(in the rows, 128 means zero)
One turn sends every row of this set to another row. A few are shown first. Where does it send the rows asked after them?
sutud: [130 140  99 145 138 140  98 157 147 115 122 123 145 134 135 145 159 158
 130 128 145 129  95  99 168 114 105 117 114 108 106  91 141 120 147 151]
komi: [119 109 133 120 124 177 154 118 106 103 118 115 121 144 137 124 111 159
  81 132 119 134 110 126 115 128 150 117 135 126 139 122 135  96 165 118]
gagi: [130 152 124 143 151 131 121 103 148 116 117 145 129 115 148 121 133 146
 159 113  89 148 125 109 113 132 115 132 150 141 151 109 143 120 114 132]
Gazu: [115 112 132 113 127 167 137 155 125 133 124 122 111 130 138 131 103 142
  96 140 150 104 161 130 135 115 156 112 123  91 123 123 116 111 149 115]
Supe: [122 106 133 131 111 155 168 123 124 128 112 134 135 137 152 133  96 159
  68 130 139 126 121 123 144 121 139 111 128 125 119 115 133  93 168 119]
girib: [141 128 119 131 146 133 107 114 159 120 113 158 113 101 159 118 133 118
 147 141  92 147 119 128 112 115 116 137 155 135 129 100 155 119 124 157]
murab: [108 109 152 117 136 159 138 148 121 128 124 114 112 126 142 132 104 142
  87 154 143 112 148 129 153 128 156 108 129 108 144 116 106  95 149 130]
madu: [125 114 144 127 123 126 130 118 162 124 116 142 165 113 144 151 160 151
 119 107 121 123 142  84 148 105  96 123 133 148 128 146 117 133 118 166]
meno: [147 128 103 124 130 142  98 131 130 113 124 131 152  97 134 148 171 156
 116 148  95 137 123  88 122 106 120 104 120 123 118 138 131 148 133 172]
sibu: [122 117 125 105 107 172 139 125 137 129 120 153 147 149 130 112  98 147
  87 138 142 105 150 141 129 116 120 108 129 104 126 145 135 110 158 116]
Gib: [106 114 140 103 123 182 116 133 122 139 111 128 132 156 129 126 102 138
  89 145 136 101 142 132 113 122 140 103 125  95 122 125 131 118 151 123]
nika: [114 123 122 105 124 149  99 120 142 129 141 130 149 123 136 157 169 146
 142 134  96 138 122  93 135 114 113  98 111 137 122 147 141 143 119 157]
doref: [159 104 133 144 133 128 117 123 154 110  97 150 157 106 136 133 167 147
 121 136 111 126 140  87 132  98 113 122 139 122 133 138 110 136 127 174]
zafum: [123 109 134 111 130 168 153 128 115  96 137 120 113 124 135 113 111 152
 101 142 128 124 141 135 137 126 148 111 124 117 164 142 112  92 157 118]
tolot: [152 130 102 137 124 163 108 130 129 133 115 134 129 152 126 141 176 157
 146 126 101 130  97 103 147  98 112  99 119 134 115 128 142 122 140 162]
vemon: [159 109 132 126 107 146 126 121 145 115 108 136 127 141 143 127 168 137
 141 103 124 117 116 102 155  82  97 133 132 147 142 132 107 116 133 168]
vika: [122 117 133 110 104 159 142 110 132 132 124 154 152 144 141 116  91 151
  86 154 132 121 132 138 150 132 123  93 121 117 135 131 130  97 161 121]
bes: [138 166 111 124 136 161  95 113 135 127 118 125 110 102 157 127 131 147
 157 123 125 115 104 132 129 124 116 127 150 144 144  96 132 130 117 155]
zofa: [122 121 125 118 123 178 145 128 109 113 109 120 117 150 133 115 101 147
  85 117 126 120 133 129  94 115 146 127 135 110 129 124 134 108 161 108]
soliv: [102 122 150 106 125 171 112 126 119 138 117 128 138 152 134 125 100 143
  84 166 126 113 129 132 134 139 141  96 131 108 138 113 124 101 150 133]
lag: [125 118 120 107 121 171 143 140 122 100 133 126 114 135 131 107 105 144
 106 131 139 119 154 139 120 116 144 124 124  97 146 141 119 107 156 102]
dep: [122 124 122 132 144 104 121 131 160 108 134 133 123 104 159 132 132 125
 159 111 118 155 132  97 144 125 110 135 106 116 144  94 130 116 123 126]
fim: [ 97 125 121 119 139 128  99 152 147 118 145 117 132 123 149 160 158 133
 142 133 114 153 115  86 145 122 130 126 115 115 106  98 149 130 126 140]
nupu: [133 122 107 116 135 113 106 129 158 109 133 137 120  83 167 129 129 110
 132 128 114 148 120 117 125 110  93 137 110 126 126  99 141 122 134 152]
Morad: [122 133  97 117 133 123  94 152 142 104 140 118 141  89 155 152 155 135
 107 142 117 150 113  93 130 109 112 131 115 117 103 104 142 137 141 160]
Gunif: [132 142 134 130 120 152 117 135 148 113 114 125 116 124 157 130 156 145
 134 114 143 114 111 113 154 101 121 163 181 149 129  99 122 121 126 166]
maz: [141 114 139 150 144 129 116 129 165 111  92 159 139 115 147 125 156 136
 127 142 110 133 128 103 130 107 125 149 180 127 123 105 137 125 124 168]
kam: [126 119 125 127 115 164 164 136 129 137 109 139 127 139 143 126  94 153
  76 120 143 112 147 130 127 107 136 121 136 114 109 127 136 104 163 114]
zutus: [115 144 146 149 144 133 129 122 155 120 104 138 152 122 146 143 151 160
 118 113 111 132 126  88 129 120 120 149 179 149 123 110 138 128 117 157]
nep: [141 143 106 131 139 129  95 125 150 115 119 124 134 103 152 127 127 142
 149 111 150 117 107 118 148 125  84 116  97 114 146  93 119 122 131 146]

Gazu goes to Gib
zafum goes to murab
maz goes to girib
Where do these go?
nep goes to sutud
dep goes to fim

